In the data rows, 50 means zero.
Here is a table of points, one per row:
Array([44, 47, 57, 64, 44, 50, 45, 50, 29, 46, 27, 60, 71, 43, 50, 52, 42, 47, 69, 50, 45, 46, 71,
       26, 50, 45, 57, 54, 40, 53, 35, 37])
Array([44, 42, 56, 45, 44, 47, 47, 43, 50, 50, 61, 85, 49, 33, 47, 59, 51, 42, 86, 52, 66, 43, 56,
       54, 64, 29, 51, 48, 48, 42, 55, 59])
Array([47, 61, 64, 38, 53, 50, 42, 36, 65, 53, 53, 36, 56, 58, 48, 53, 49, 53, 61, 55, 46, 47, 59,
       43, 25, 38, 35, 56, 72, 47, 46, 42])
Array([71, 56, 44, 34, 54, 62, 32, 20, 57, 66, 40, 61, 29, 44, 69, 48, 45, 34, 52, 54, 49, 56, 60,
       33, 74, 63, 53, 65, 56, 60, 24, 68])
Array([61, 34, 29, 40, 45, 40, 46, 50, 76, 46, 66, 45, 50, 50, 48, 55, 59, 43, 59, 38, 65, 42, 62,
       37, 58, 56, 55, 39, 53, 61, 43, 32])
Array([75, 36, 42, 54, 87, 55, 44, 73, 40, 39, 44, 46, 47, 68, 73, 57, 56, 43, 50, 60, 50, 58, 57,
       58, 32, 60, 35, 61, 64, 55, 49, 55])
Array([56, 61, 40, 59, 38, 59, 67, 54, 46, 57, 45, 39, 29, 48, 66, 49, 37, 58, 46, 48, 56, 36, 41,
       51, 74, 38, 53, 65, 59, 39, 50, 45])
Array([51, 64, 56, 52, 33, 49, 30, 58, 56, 69, 58, 46, 47, 24, 47, 51, 54, 46, 49, 53, 46, 14, 50,
       31, 30, 59, 55, 66, 43, 36, 40, 39])
Array([45, 52, 20, 49, 31, 51, 44, 57, 53, 41, 40, 50, 44, 48, 24, 55, 26, 55, 48, 49, 48, 65, 50,
       59, 48, 56, 55, 51, 66, 71, 54, 47])
Array([54, 59, 40, 63, 54, 32, 50, 52, 59, 43, 62, 41, 54, 44, 50, 63, 39, 38, 47, 40, 47, 45, 50,
       41, 46, 37, 67, 61, 51, 56, 61, 71])
Array([42, 41, 54, 79, 35, 44, 58, 43, 50, 54, 42, 51, 50, 35, 44, 49, 67, 54, 45, 50, 51, 56, 56,
       64, 37, 68, 46, 42, 48, 59, 41, 54])
Array([41, 50, 39, 51, 67, 63, 61, 51, 55, 65, 56, 42, 43, 52, 75, 68, 60, 57, 34, 58, 48, 63, 48,
       21, 47, 35, 51, 59, 49, 59, 44, 45])
Array([53, 46, 57, 62, 44, 46, 61, 48, 39, 45, 37, 54, 38, 35, 57, 51, 39, 42, 46, 49, 33, 45, 46,
       52, 51, 55, 62, 48, 43, 67, 59, 48])
Array([55, 61, 60, 70, 40, 53, 44, 57, 29, 43, 66, 55, 58, 38, 73, 56, 56, 55, 27, 50, 39, 51, 70,
       64, 46, 27, 29, 53, 54, 50, 43, 57])
Array([45, 32, 44, 20, 42, 70, 60, 50, 50, 55, 44, 38, 56, 37, 57, 55, 50, 60, 73, 55, 41, 50, 36,
       72, 33, 55, 36, 46, 39, 36, 49, 59])
Array([46, 39, 57, 55, 43, 45, 38, 75, 61, 49, 47, 44, 55, 69, 37, 62, 32, 45, 52, 58, 47, 58, 57,
       79, 50, 52, 45, 43, 40, 40, 32, 52])
Array([62, 46, 55, 45, 67, 42, 34, 42, 62, 61, 43, 23, 52, 47, 57, 33, 57, 61, 42, 37, 42, 42, 42,
       73, 53, 50, 54, 56, 52, 62, 60, 42])
Array([51, 50, 63, 51, 34, 48, 54, 51, 86, 33, 56, 70, 45, 58, 44, 46, 66, 39, 41, 47, 36, 40, 48,
       56, 59, 48, 52, 30, 58, 36, 33, 64])
Array([60, 24, 53, 71, 44, 57, 44, 38, 41, 60, 54, 34, 56, 48, 42, 21, 54, 44, 57, 40, 56, 60, 45,
       52, 38, 37, 36, 72, 48, 30, 64, 78])
Array([50, 55, 51, 52, 68, 57, 41, 51, 63, 38, 48, 66, 50, 44, 48, 40, 52, 60, 27, 63, 70, 44, 37,
       33, 57, 58, 48, 43, 40, 42, 57, 45])
Array([43, 24, 28, 47, 29, 52, 51, 27, 47, 55, 63, 42, 37, 69, 43, 65, 51, 51, 42, 49, 53, 49, 68,
       43, 48, 64, 35, 33, 57, 46, 45, 46])
Array([44, 45, 48, 71, 70, 39, 48, 56, 67, 59, 45, 49, 64, 46, 46, 55, 34, 60, 58, 41, 56, 53, 53,
       48, 54, 61, 47, 37, 49, 50, 44, 48])
Array([38, 65, 35, 53, 40, 45, 53, 47, 46, 62, 62, 46, 47, 52, 60, 38, 43, 39, 49, 55, 46, 47, 43,
       69, 54, 36, 45, 42, 34, 51, 65, 52])
Array([51, 60, 37, 42, 59, 58, 45, 48, 50, 59, 53, 34, 61, 73, 52, 53, 43, 38, 44, 50, 57, 36, 35,
       54, 54, 33, 64, 61, 58, 55, 47, 54])
Array([45, 56, 86, 55, 45, 42, 59, 46, 52, 47, 64, 63, 66, 50, 53, 35, 33, 63, 62, 46, 44, 59, 45,
       50, 46, 50, 57, 52, 63, 40, 54, 47])
Array([59, 51, 50, 43, 36, 68, 50, 45, 59, 37, 56, 60, 53, 58, 36, 63, 44, 47, 39, 46, 68, 44, 45,
       45, 68, 52, 39, 86, 45, 51, 37, 48])
Array([55, 56, 66, 20, 54, 46, 49, 47, 26, 39, 46, 35, 42, 54, 67, 53, 57, 63, 72, 35, 48, 50, 55,
       44, 61, 65, 61, 39, 44, 53, 47, 57])
Array([39, 52, 31, 16, 35, 27, 46, 44, 46, 33, 37, 51, 56, 56, 61, 49, 54, 48, 41, 48, 59, 42, 53,
       46, 52, 59, 56, 65, 36, 60, 51, 38])
Array([54, 57, 60, 42, 41, 50, 48, 67, 42, 47, 50, 40, 63, 49, 65, 62, 53, 60, 56, 62, 39, 44, 38,
       49, 54, 40, 62, 25, 53, 57, 58, 71])
Array([52, 63, 53, 69, 50, 54, 53, 36, 29, 48, 54, 60, 56, 41, 60, 45, 54, 42, 53, 52, 50, 73, 52,
       52, 64, 54, 38, 34, 50, 29, 36, 49])
Array([38, 63, 41, 12, 63, 28, 68, 54, 82, 51, 45, 59, 32, 32,  9, 54, 60, 44, 41, 57, 51, 43, 61,
       32, 63, 52, 47, 65, 57, 41, 40, 43])
Array([44, 56, 45, 44, 66, 56, 47, 38, 36, 39, 51, 55, 47, 28, 11, 54, 48, 44, 43, 52, 63, 63, 40,
       53, 41, 55, 56, 43, 32, 61, 44, 59])
Array([64, 55, 55, 41, 35, 53, 50, 42, 51, 79, 37, 46, 59, 33, 55, 61, 45, 54, 10, 54, 59, 51, 49,
       42, 37, 45, 58, 37, 52, 46, 56, 56])
Array([46, 40, 28, 61, 53, 58, 48, 54, 89, 57, 46, 70, 62, 52, 55, 46, 50, 47, 50, 62, 48, 30, 51,
       31, 40, 48, 56, 44, 61, 50, 57, 34])
Array([51, 51, 32, 51, 69, 48, 50, 54, 44, 38, 50, 53, 58, 36, 56, 49, 40, 37, 47, 35, 43, 52, 47,
       60, 31, 58, 45, 35, 69, 31, 71, 44])
Array([57, 61, 53, 49, 45, 48, 64, 46, 71, 56, 35, 38, 55, 43, 44, 51, 40, 31, 49, 48, 37, 63, 44,
       57, 53, 59, 49, 39, 60, 60, 53, 31])
Array([59, 62, 33, 47, 48, 37, 40, 40, 38, 67, 40, 57, 44, 68, 37, 50, 45, 58, 57, 42, 50, 63, 55,
       60, 38, 43, 55, 42, 46, 32, 48, 35])
Array([32, 54, 44, 51, 54, 32, 44, 47, 75, 50, 40, 54, 61, 66, 67, 54, 60, 58, 44, 46, 46, 52, 56,
       58, 60, 29, 59, 73, 56, 46, 46, 30])
Array([58, 39, 36, 37, 55, 55, 51, 41, 40, 62, 37, 64, 48, 60, 54, 51, 63, 33, 57, 59, 50, 46, 59,
       65, 56, 48, 38, 68, 37, 54, 63, 50])
Array([49, 47, 43, 32, 45, 63, 53, 71, 57, 57, 59, 50, 61, 43, 68, 30, 40, 60, 43, 43, 37, 62, 56,
       42, 45, 26, 85, 49, 40, 45, 50, 64])
Array([57, 63, 71, 63, 56, 64, 48, 35, 70, 34, 53, 36, 31, 61, 41, 55, 37, 56, 51, 52, 34, 47, 48,
       59, 45, 30, 52, 44, 39, 44, 54, 49])
Array([49, 54, 28, 71, 49, 74, 48, 47, 51, 39, 47, 25, 52, 51, 59, 35, 66, 44, 63, 49, 50, 66, 40,
       44, 52, 49, 56, 53, 53, 60, 47, 54])
Array([46, 54, 38, 42, 73, 48, 47, 48, 31, 52, 53, 36, 60, 55, 49, 49, 44, 53, 28, 52, 56, 29, 44,
       51, 68, 49, 54, 53, 56, 56, 30, 52])
Array([57, 45, 51, 58, 49, 53, 52, 51, 52, 39, 42, 44, 45, 46, 38, 53, 65, 59, 41, 52, 48, 49, 59,
       46, 60, 52, 64, 68, 48, 31, 52, 50])
Array([39, 60, 43, 40, 40, 51, 38, 61, 75, 38, 43, 32, 42, 58, 62, 15, 45, 59, 47, 57, 44, 48, 57,
       34, 50, 52, 35, 38, 49, 58, 71, 41])
Array([47, 55, 48, 50, 69, 53, 47, 64, 68, 43, 58, 66, 46, 40, 44, 50, 47, 57, 52, 45, 43, 44, 53,
       75, 51, 56, 44, 51, 25, 58, 47, 45])
Array([52, 50, 76, 46, 48, 41, 75, 58, 40, 76, 54, 53, 43, 62, 41, 44, 49, 49, 59, 51, 37, 48, 53,
       33, 39, 49, 37, 55, 55, 63, 46, 55])
Array([68, 60, 52, 41, 39, 18, 38, 56, 39, 46, 51, 61, 45, 61, 26, 53, 52, 61, 34, 45, 47, 59, 41,
       29, 61, 56, 33, 60, 44, 54, 57, 56])
Array([67, 38, 50, 57, 33, 65, 53, 52, 41, 46, 58, 58, 60, 34, 47, 48, 48, 67, 52, 65, 44, 50, 36,
       56, 65, 56, 41, 49, 52, 66, 50, 44])
Array([57, 50, 47, 55, 66, 36, 59, 45, 38, 54, 63, 36, 48, 60, 46, 41, 51, 55, 56, 67, 44, 54, 45,
       54, 57, 31, 62, 49, 45, 40, 44, 49])
Array([56, 46, 50, 58, 51, 49, 70, 46, 71, 64, 52, 47, 52, 55, 72, 56, 65, 64, 53, 42, 66, 67, 55,
       56, 52, 65, 44, 46, 48, 52, 59, 65])
Array([49, 61, 32, 29, 72, 63, 57, 41, 51, 36, 45, 42, 52, 72, 41, 48, 58, 49, 49, 38, 43, 45, 46,
       35, 47, 57, 29, 40, 52, 64, 56, 59])
Array([40, 22, 39, 54, 61, 35, 63, 55, 40, 48, 50, 50, 58, 39, 26, 48, 43, 50, 46, 57, 47, 40, 44,
       44, 61, 53, 46, 50, 52, 45, 42, 48])
Array([36, 36, 74, 59, 50, 54, 39, 44, 31, 51, 47, 71, 55, 45, 31, 46, 48, 57, 33, 54, 48, 44, 71,
       54, 59, 54, 63, 30, 54, 33, 67, 51])
Along one direction, these points spread out more than along any other. Take the direction at right angles to it along which they spread out most. Go by this last direction. For each point below, how far along it does it lie, from 0 to 99? The average is 50, and the first point in the table lies past the average. One standard deviation of the points above along it is 16.
Array([35, 65, 56, 62, 48, 47, 51, 54, 34, 59, 66, 43, 56, 58, 51, 60, 52, 48, 52, 49, 46, 53, 59,
       22, 58, 66, 48, 59, 34, 33, 53, 47]) 57
Array([41, 29, 47, 57, 43, 66, 50, 45, 41, 46, 39, 61, 40, 50, 62, 50, 49, 69, 67, 49, 44, 68, 35,
       49, 34, 42, 44, 45, 51, 59, 40, 63]) 46
Array([57, 59, 64, 48, 61, 67, 50, 52, 52, 48, 27, 39, 53, 79, 41, 39, 58, 40, 37, 44, 69, 46, 52,
       48, 43, 45, 66, 44, 60, 57, 55, 51]) 35
Array([52, 64, 42, 54, 51, 56, 45, 64, 31, 57, 64, 68, 30, 60, 36, 52, 63, 56, 58, 44, 46, 36, 52,
       52, 47, 41, 59, 49, 56, 44, 61, 44]) 58
Array([59, 28, 48, 55, 53, 45, 63, 35, 31, 39, 67, 60, 43, 58, 58, 59, 44, 42, 63, 49, 55, 45, 28,
       35, 36, 60, 60, 37, 40, 53, 49, 26]) 55
Array([53, 37, 48, 60, 50, 43, 56, 41, 38, 35, 50, 65, 41, 53, 83, 41, 54, 39, 60, 64, 46, 67, 50,
       55, 30, 70, 45, 71, 52, 48, 53, 76]) 41
Array([52, 72, 54, 53, 43, 43, 59, 59, 33, 60, 49, 69, 50, 62, 49, 43, 56, 60, 58, 42, 66, 41, 52,
       68, 27, 52, 53, 42, 48, 49, 34, 58]) 60
Array([44, 35, 91, 59, 47, 39, 50, 50, 55, 32, 52, 44, 36, 34, 70, 55, 43, 40, 36, 45, 69, 43, 55,
       47, 54, 51, 42, 39, 43, 48, 48, 59]) 65
Array([33, 50, 87, 50, 43, 70, 48, 47, 31, 64, 59, 57, 57, 50, 45, 57, 52, 55, 44, 32, 40, 51, 55,
       62, 49, 49, 52, 58, 52, 52, 70, 48]) 64
Array([40, 42, 32, 51, 48, 51, 54, 55, 36, 37, 58, 12, 43, 51, 50, 48, 59, 38, 54, 64, 56, 47, 47,
       83, 44, 56, 54, 55, 62, 55, 48, 40]) 32
Array([55, 65, 70, 57, 53, 48, 47, 51, 59, 41, 51, 49, 63, 35, 37, 62, 40, 54, 85, 60, 64, 52, 61,
       51, 52, 49, 49, 52, 47, 57, 62, 46]) 67
Array([35, 48, 52, 57, 50, 47, 50, 72, 47, 56, 42, 65, 38, 44, 55, 55, 41, 42, 51, 46, 64, 59, 32,
       49, 51, 57, 39, 46, 57, 45, 56, 55]) 60
Array([42, 49, 74, 31, 48, 50, 34, 72, 55, 54, 54, 48, 61, 44, 33, 42, 73, 33, 52, 50, 48, 69, 36,
       59, 67, 60, 56, 39, 56, 65, 50, 25]) 62
